In the rows, zero is written as 128.
Where one turn sends some rows of the set: a few examples, then the rows asked:
Nute: [121 119 132 160 173 181 131 177 111 120 128 132 108 118 144 117 140 135]
geve: [113 106 157 124 109 126 157 154 118 120 148 140 149 140 156 138 159 186]
mes: [129 111 144 111 108 144 176 141 106 106 116 140 164 145 159 138 138 102]
lom: [121 113 143 134 121 167 178 138 116 114 111 149 172 142 161 117 131 117]
Buve: [115 100 144 129 119 136 160 152 110 130 138 143 142 136 158 132 156 195]
Pev: [140 107 127 122  96 120 162 124 107 120 127 137 157 121 140 135 160  87]
zimi: [128 100 164 144 128 128 119 138 132 103 173 151 104 117 114 128 128  96]
nugi: [132 134 141 135 159 157  73 128 122 126 132 153 124 112  95 127 132 127]
vipib: [130 165 165 129 116 128 150 129 106 167 123 182 113 147 120 155 132 116]
beri: [140 137 142 116 155 140  74 137 111 117 130 140 118 120  98 153 144 116]
Vov: [137 108 120 151 103 133 157 112 118 134 128 144 164 110 134 113 161  97]
vigel: [136 114 122 163 132 162 174 112 119 131 105 146 163 125 147 112 154 122]
sokik: [121  97 157 132  97 106 148 137 119 130 162 145 144 134 142 141 166 170]
zib: [115 184 129 120 121 142 141 152 104 161 108 160 119 104 129 117 145 139]
zuken: [121 127 146 130 168 166 138 181 116  87 127 122 106 126 149 133 140 134]
bol: [143 137 145 131 174 155  84 127 114 119 117 146 114 131 100 154 141 129]
kosa: [124 179 137 125 121 135 142 156  94 175 111 161 118 124 129 143 152 124]
pifiv: [137  97 135 181 155 152 119 144 112 147 152 149  99 117 118 128 146 106]
Kinim: [140 110 127 172 174 162 129 162 101 137 129 132  96 126 133 142 157 120]
Nusu: [120 132 156 118 156 171  80 155 113 123 132 157 131 134 111 134 110 124]
bazug: [126  92 134 151 121 129 154 137 106 152 139 148 135 132 147 134 167 188]
Mavoz: [150 110 115 152 125 137 169 106 110 129 106 137 151 121 140 131 171 109]
kadip: [135 135 156 118 172 165  89 145 107 117 117 149 120 147 111 159 125 128]
fodob: [126  87 143 139 101 109 148 128 112 143 157 151 135 128 138 137 164 172]
fid: [145  96 150 160 143 126 120 134 116 125 161 145  93 125 113 150 149  93]
tofem: [116 185 153 115 122 134 151 122 130 127 111 169 116 111 123 116 133 148]
Rosu: [138 114 130 140 137 161 184 124 108 115  95 141 156 144 158 134 150 123]
Dedus: [123 164 170 125 114 131 153 113 121 150 125 190 113 135 118 134 117 128]
nuvet: [121 195 142 114 126 132 148 141 117 134 103 152 117 111 129 130 155 144]
vos: [126 114 168 119 136 129 129 153 130  74 159 134 103 126 128 141 132 105]
Til: [111 121 160 122 146 157 131 171 133  76 149 133 113 118 141 116 122 125]
sopav: [129 133 151 137 170 175  83 134 119 125 123 159 125 131 105 131 119 135]
vol: [129  95 142 155 112 117 149 132 112 151 151 147 139 133 140 141 176 177]
pulu: [121 104 142 148 125 136 157 148 111 142 137 141 144 140 155 138 170 192]
nopid: [115  95 154 118  99 115 153 144 116 121 155 147 141 133 149 134 153 179]
narep: [132 135 152 104 154 151  79 157 104 116 129 143 123 136 109 158 129 114]
fub: [123 134 147 116 144 153  69 149 116 124 140 151 130 116 101 130 123 116]
Sazo: [121 163 146 131 113 138 142 144  96 184 121 182 116 129 123 135 129 119]
Buf: [122 109 141 121  91 138 162 138 115 117 134 145 172 126 149 118 138  92]
Pip: [126 181 170 118 122 125 156 114 129 126 115 173 113 133 120 142 135 136]

sokik turns into fodob
zib turns into nuvet
vigel turns into Rosu
Now find these:
Nute turns into zuken
bol turns into sopav

Where one turn sends some rows of the set: a few examples, then the rows asked:
les: [140 131 137 152  93 134 112 131 128 110 143 101 189  93 113 105  98 189
 171 108]
milus: [ 97 108 158 136 105 132 139 139 123 123 147 109 129 135 134  81  67 122
 120 103]
Bulas: [141 123 128 127 145 128  94 106 134 136 147 158 148  91 122  94  84 145
 133 132]
gan: [137 113 162 134 101 136 121 141 108 135 113  89 149 126  75  72 122 144
  97  90]
vomu: [157 150 147 107 139 132  84 134 111 154 117 127 169 100 123 117 138 151
 166 113]
sagem: [144 131 181 111 119 145 131  97 159 135 143 113 136 135 114 113 120 140
 133 131]
pem: [133 147 101 141 130 110 116 108  98 135  87 107 148  75 120 108 111 105
 135 124]
bisak: [113 136 158 145 129 156 144 107  98  94 138 100 140 104 109 133  66 128
 176  88]
Kare: [133 130 129 120 122 145  83 135 140 122 101 106 202  98 114  93 105  98
 140 110]
garad: [121 101 133 138 113 136 158 111 135 123 120 103 183 135 135 109 102 126
 119 134]
vamu: [133 146 144 110 144 119 113 140  96 134 133 113  91  87 133  99  83 111
 158  94]
sagid: [ 94 126 153 135 147 126 163 148 114  95 112 102 132 112 103  96 136 121
 141 100]
Vuf: [131 149 166 133  98 112 124 100 118 126 135 118 168  66 143  94 100 121
 157 143]
sug: [148 129 119 146 119 148 152 134 129 156 178 109 153  83 120 132  80 143
 148  71]
Volel: [134 126 151 128 169 146  83 169  95 125 143  97 143 109 115 107  94 136
 120  99]
tagug: [139 130 117 122  79 134 120 107 106 112 139 110 140  90 113  94  89  78
 144  71]
kodo: [124 177 120 157 111 135 148 118 116 143 143 113 142  70 107  73 110 169
 129 115]
Kige: [168 118 115 119 127 165 127 116 143 138 131 138 131 111 119  99 131  94
 129  85]
sodiz: [140 125 133 121 138 120 141 139 100 120 128 110 108 103 110 102  97 186
 166  74]
kug: [139 152 145 130  71 156 110 152 152 164 132 117 120 108 107 118 113 147
 127  82]
digu: [126 159 157 133  86 131 165 148 100 148 131  76 147 112  98 132 120 128
 126 127]
numu: [154 158 112 162 131 175 130 138 127 127 127 107 135 108  80 111  99 110
 107  78]
tatag: [138 122 122 144 108 133 141 166 122 121  88 103 176 115 120 131 109 139
 184 104]
mav: [128 196 152 137 114 134 100 153  94 130 125  85 152  90  79 100 110 137
 138 119]
negub: [143 123 152 133 101 174 122 131 146 103 158  93 162 104 108 107 133 139
 177  69]

pem turns into vomu
kug turns into bisak
negub turns into milus
Now find these:
sagem turns into tagug
vamu turns into mav

Where one turn sends some rows of the set: a few examples, then the rows asked:
Vures: [184 160 122  82 121 102 114 135 151 145 110 104 135 132 132]
Zil: [155 145 165  88 139 146 109 125 182 108 148 145 133 129 143]
Lafe: [128 158 152  81 131  87 100 160 155  79 120 155 110 113 135]
zale: [187 146 143  82 126  93 111 136 148 133 103 113 112 107 128]
fove: [154 180 102  69 113  92 134 113 158 130 101 119 132 134  99]
Vuro: [166 150 116 120 128 113 120  77 149 111 131 183  85 120  99]
Tok: [136 170  96 126 156 107 146 140 172 106 150 128 133 100 129]
rel: [150 193 105  97 139 136 122 102 128  88 104 172 116 161 115]
tuso: [185 136 129 128 134 119 108  92 144 120 136 174  86 119 120]
mek: [151 170 120  67 115  82 134 110 157 116  93 130 110 110  89]
ronus: [122 151 152  83 121  91 106 163 155  78 118 158 111 119 131]
liden: [122 143 151  83 116 147 135 119 187  96 138 161 133 141 113]
Zufol: [173 110 141 108 120 105 116 127 154 110 117 167  78 122  94]
pim: [155 154  98 107 138 123 146 160 127  84 136 123 137 109 152]
tos: [151 121 136  85  87 107 139 146 151 125  92 132 113 129 102]
zub: [121 155  94 128 136 114 160 148 173 103 145 137 134 111 119]
rilef: [149 185  86 119 131 137 128  95 138 117 137 161 128 162 128]
vin: [139 147 105 135 144 118 147 157 169 111 150 128 135 108 138]
volo: [154 155 120 112 120 155 124 130 123  97 105 172 119 176 129]
mudi: [185 133 138 102 142  93 104 113 155 109 121 160  77 108  99]
nufe: [138 178 146  72 147 129 119  97 188  95 143 151 130 121 119]
ras: [134 153  89 104 123 124 162 156 130  77 130 134 137 116 132]
diz: [163 133 128  97 126  93 121 107 158 102 115 171  77 116  78]
sok: [153 139 115  84  88 113 139 143 154 138 101 121 135 150 110]
nir: [151 163  94 128 120 148 129 112 135 121 138 161 130 171 136]
dosul: [166 176  96 125 138 141 116 106 134 124 142 153 130 160 146]
Notu: [120 161 147  79 126  86 107 155 157  75 117 159 110 115 127]
Monun: [144 176  86  97 142 112 152 141 131  77 133 128 135 104 136]
veni: [180 179 123 107 152 143 102 119 121 102 113 158 117 157 146]
kime: [165 124 125 129 113 126 124  96 146 116 130 185  86 130 105]

Zil turns into nufe
ras turns into pim
nir turns into dosul
Now find these:
sok turns into Vures
diz turns into Zufol
volo turns into veni
Notu turns into ronus
tuso turns into Vuro
zale turns into mek
Tok turns into zub

